One turn moves each row of this set onto another row. After a few examples, where does it send each row asked below?
logab: [ -4.1   7.4  40.2 -45.8   3.2 -53.2 -10.7 -21.5  11.4   8.0  32.4 -35.5]
zut: [ -6.5  -2.1  31.7 -59.9  14.2 -37.9  -2.4  -6.4  17.8   5.7  33.4 -17.0]
dife: [-16.3 -15.0  -4.6  23.8 -56.3   4.9  38.7 -35.4   3.7  -9.8 -32.7  42.6]
dena: [-31.4   3.4   1.0 -52.5  -7.0  31.4 -10.0 -28.7 -16.9 -41.5   2.4  38.4]
Famal: [-32.3 -23.6  13.9  13.0 -52.0   5.3   6.5 -29.9   6.9 -22.7 -23.6  45.9]
til: [-29.9  -6.0  18.6 -53.3  10.9 -48.3  -1.4   4.9  -8.9  36.0  29.9 -24.6]
runan: [-15.0  -1.8 -19.0  44.5 -16.5 -39.9  28.7  -2.6  -9.9  11.9 -30.5  11.5]
Lisab: [-20.9  23.7 -13.4  31.9  12.7 -13.4  -3.5  24.2 -56.4   5.6  16.5 -28.0]
bosap: [ -6.7   9.3 -29.7  36.5  17.5 -13.6  -6.6  -0.1 -45.6 -42.9   7.3 -14.0]
baz: [-50.5   3.7   9.0 -28.1 -40.1  53.7  -4.8 -28.2 -38.5 -22.4   3.5  16.3]
taz: [-23.9  -3.4  -8.1  62.3 -15.1 -38.5  11.1   6.2 -16.5  -3.4 -17.0  21.7]
sufu: [-14.0  -8.8  27.0 -31.9 -31.5  34.2 -11.1 -52.4  -9.4 -46.1  -2.4  19.9]
lafo: [  2.7  34.7 -19.3   7.5  34.5 -13.8 -18.0  27.8 -36.3 -10.7  13.9   6.7]
vez: [ -5.3 -15.3  29.5   1.9 -40.3 -37.7  31.9 -28.2  34.7  32.7 -29.7   4.5]
beno: [-19.4  -7.5 -27.6  42.5 -14.8 -24.6  31.7  14.7 -16.9   1.6 -34.4  19.9]
sare: [  3.5 -10.7  -1.0 -36.5   5.8 -36.7  -5.3 -14.7  -7.2  10.9  35.8 -60.5]
dafab: [-12.8 -13.7  14.1 -57.6 -23.8  42.7 -21.3 -34.3 -18.0 -13.6 -11.3  -4.8]
ges: [ -5.7 -10.9  33.7 -26.4  19.3 -50.8 -12.6 -26.0  14.3  10.3  10.5 -47.8]
dep: [-22.7  -7.9  49.1 -46.0 -19.8 -29.2   5.0 -14.1  13.5  22.8  33.0 -43.5]
ret: [-16.6  27.7 -24.0  10.6   0.3  -3.9   2.4  23.7 -64.6 -16.2  30.3  14.5]
vel: [-27.1 -15.0  15.9  -3.8 -62.2   8.9  38.5 -23.5  12.4 -18.7 -23.2  41.4]
vul: [ 12.9  16.2 -24.3  16.4  -5.9  22.1 -13.9   1.3 -58.5 -26.8  18.7 -13.5]
vom: [-10.6  29.2 -10.4  21.8  32.8 -10.9 -23.5   6.6 -57.1 -21.8   5.6  -2.1]
bak: [-25.2   0.2  27.1 -55.4 -30.6  34.7 -16.5 -24.4 -23.1  -6.3  12.5  37.7]
dol: [ -6.8 -16.3  33.9   2.7 -27.2 -44.5  22.9  -2.2  30.9  39.1 -22.0  -3.5]
lus: [-21.7 -23.1  35.6   3.4 -28.6 -56.1   9.9 -21.5  37.0  20.9 -12.1   3.8]
tor: [-42.3   0.7  19.1 -53.3 -24.6  32.4 -12.9 -40.3 -23.2 -47.4   9.2  27.6]

baz moves to dep
vom moves to tor
Where do these go?
taz moves to Famal
vez moves to runan
sare moves to vul
zut moves to lafo
ret moves to bak
sufu moves to ges
dol moves to beno

